Each named move below is a turn or a mirror, shown by a few rows before and after it. Which moves, in which order, take the first row of each later pair to the second? The first pair is answered.
K_342:
[.25 -.17 .39 .07 -.15 .26 -.62 -.49 .26 -.61 -.03 -.40 .13 .04 -.05 -.18 -.04 .22 .18 -.02 -.06 .19] => [.18 -.27 .32 .02 -.09 .24 -.69 -.45 .25 -.58 -.04 -.31 .12 .13 -.05 -.28 .02 .13 .27 -.05 -.14 .28]
[.03 .05 .06 .13 -.31 .18 .05 -.09 .10 -.16 -.01 .09 -.40 .05 .04 .04 -.02 -.02 .15 .01 .14 -.43] => [-.10 -.09 -.06 .05 -.20 .16 -.10 -.03 .08 -.10 .00 .21 -.42 .20 .01 -.09 .07 -.11 .28 -.08 .05 -.31]
[-.38 .17 .29 -.03 .21 -.21 .09 -.04 .20 .00 -.06 .05 -.24 -.25 .30 -.04 .40 .28 .08 .25 -.44 -.35] => [-.39 .16 .27 -.02 .22 -.21 .06 -.05 .20 .01 -.05 .07 -.24 -.21 .32 -.07 .42 .30 .11 .25 -.44 -.34]
[.19 -.11 .34 .34 -.50 .26 -.39 -.42 -.15 -.07 .02 -.14 -.22 .05 .04 -.18 -.19 -.10 -.05 -.29 -.04 -.07] => [.09 -.22 .28 .31 -.41 .24 -.47 -.38 -.15 -.03 -.03 -.03 -.22 .16 .07 -.28 -.15 -.17 .02 -.33 -.13 .01]
K_461:
[-.31 -.18 -.34 -.05 -.02 -.14 -.20 .04 -.37 .05 -.32 .18 .00 .33 .26 -.42 .29 -.32 .23 -.21 -.18 .12] => [.00 .09 -.06 -.01 -.49 .15 .12 -.01 -.31 -.19 -.17 -.06 -.58 .21 .26 .16 -.13 -.24 .16 -.20 .16 -.45]
[.12 .09 .15 .13 -.10 -.01 .03 -.38 .11 -.19 -.09 .24 .21 .17 .37 .04 .14 .05 .11 -.21 .32 -.18] => [.14 .16 .16 .13 -.05 -.09 .13 -.32 .15 -.15 -.05 .22 .30 .04 .32 .11 .11 .14 -.01 -.15 .38 -.10]
[.18 .13 .12 .19 -.19 -.02 -.06 -.09 -.05 -.20 -.14 -.22 -.09 -.06 .04 -.18 .03 -.07 .04 .11 .06 -.07] => [.18 .17 .10 .19 -.07 -.13 .02 -.04 -.02 -.14 -.12 -.22 .07 -.17 .03 -.15 .04 .00 -.07 .19 .08 .04]
[.01 .20 -.04 .12 -.05 -.02 .16 .09 -.07 .11 .00 -.07 .00 -.11 .02 -.03 .13 .06 -.20 .07 .13 -.11] => [-.09 .08 -.11 .11 .05 -.08 .02 .07 -.10 .15 -.07 .02 .10 -.02 .04 -.22 .24 .00 -.14 .03 .01 .00]
K_639:
[.19 .21 .24 .23 -.38 .10 .00 -.27 -.15 -.06 -.18 -.30 .10 -.05 -.07 -.11 -.16 .04 -.10 -.02 .16 -.05] => [.13 .09 .21 .23 -.40 .15 -.10 -.29 -.20 -.06 -.25 -.24 .05 .08 -.06 -.19 -.12 -.05 .02 -.09 .10 -.06]
[-.06 .04 -.09 -.20 .18 -.08 .04 .01 .01 -.02 .05 -.05 .32 .03 .15 -.13 .36 .02 .10 -.01 -.17 .11] => [-.04 .08 -.07 -.20 .22 -.08 .09 .00 .04 -.03 .07 -.11 .36 -.04 .15 -.08 .33 .09 .04 .03 -.14 .12]
[.10 -.06 .14 -.13 .04 .08 -.11 -.09 .30 -.14 .15 -.07 -.10 -.22 .02 .16 -.07 .16 -.12 .09 -.08 -.03] => [.08 -.18 .12 -.16 -.01 .13 -.25 -.15 .27 -.18 .07 -.04 -.19 -.07 .03 .03 .00 .07 .00 .02 -.11 -.03]
[-.19 .04 .04 -.24 .24 -.05 .08 .01 .28 .04 -.14 .16 -.14 .00 .17 .01 .11 .44 .00 .28 -.17 -.31] => [-.16 .00 .07 -.23 .24 -.04 .01 -.03 .32 .02 -.16 .17 -.16 .02 .16 .00 .10 .44 .04 .31 -.17 -.33]
Pairs:
Each pair is 2 to 4 moves apart.
[.08 -.18 .00 .00 -.05 .03 -.42 -.37 -.04 -.04 -.13 -.10 .17 .14 -.13 -.35 .06 -.11 .08 -.04 -.01 .15] => [-.08 -.16 -.24 -.11 .24 -.17 -.19 .04 -.09 .21 .00 .13 .25 .15 -.12 -.23 .09 -.15 .03 -.05 -.06 .37]	K_461 K_461 K_342 K_639
[.19 .10 .11 -.05 -.16 -.03 -.06 -.13 .09 -.01 -.03 -.43 .23 -.48 -.09 .20 -.28 .02 -.32 .13 .37 .12] => [.18 -.14 .11 -.22 -.25 .18 -.18 -.05 .17 -.11 .07 -.32 -.27 -.14 -.08 .30 -.42 -.17 -.07 -.03 .38 -.05]	K_342 K_461 K_461 K_639
[.07 .08 .15 -.05 .03 .02 .25 .19 .06 .01 .24 .01 -.27 .00 -.02 .35 -.14 .11 -.06 .17 .09 -.16] => [.13 .20 .21 .10 -.04 -.04 .22 -.07 .04 -.01 .09 -.17 .04 -.20 -.05 .21 -.04 .24 -.20 .28 .09 -.14]	K_461 K_342 K_461 K_342
[.12 .13 .05 .28 -.27 -.02 -.10 -.40 -.40 -.02 -.37 -.16 .34 -.07 -.02 -.30 .02 -.05 -.03 -.04 .05 -.05] => [.26 .23 .14 .20 -.42 .11 .14 -.25 -.33 -.11 -.13 -.21 -.07 -.08 -.04 .16 -.24 -.05 -.06 -.06 .25 -.33]	K_342 K_461 K_342 K_461
[.17 .40 -.09 .17 -.43 -.20 .15 -.07 -.34 .01 -.05 -.48 -.12 -.16 .07 .14 -.14 .17 -.16 -.02 .24 -.11] => [.01 .44 -.28 .11 -.18 -.40 .29 .18 -.42 .25 .00 -.33 .03 -.18 .07 .11 -.06 .15 -.21 -.01 .13 .09]	K_342 K_639 K_342
[-.14 -.24 -.08 .04 -.01 -.03 -.39 -.21 -.09 -.07 -.31 -.02 .13 .27 .01 -.48 .36 -.08 .22 -.08 -.32 -.06] => [-.03 -.24 -.05 -.13 -.19 .16 -.14 .10 -.02 -.14 -.02 .05 -.55 .39 .00 .07 .00 -.18 .31 -.15 -.11 -.40]	K_461 K_461 K_342 K_461
[.09 -.02 -.01 .14 -.32 -.30 -.17 -.45 -.14 -.17 -.46 -.03 .19 .09 -.03 -.18 .14 -.32 .00 -.11 -.22 -.12] => [.04 -.08 -.06 .10 -.31 -.27 -.18 -.37 -.16 -.14 -.46 .04 .10 .23 -.02 -.18 .14 -.41 .09 -.16 -.24 -.12]	K_342 K_461 K_639 K_342
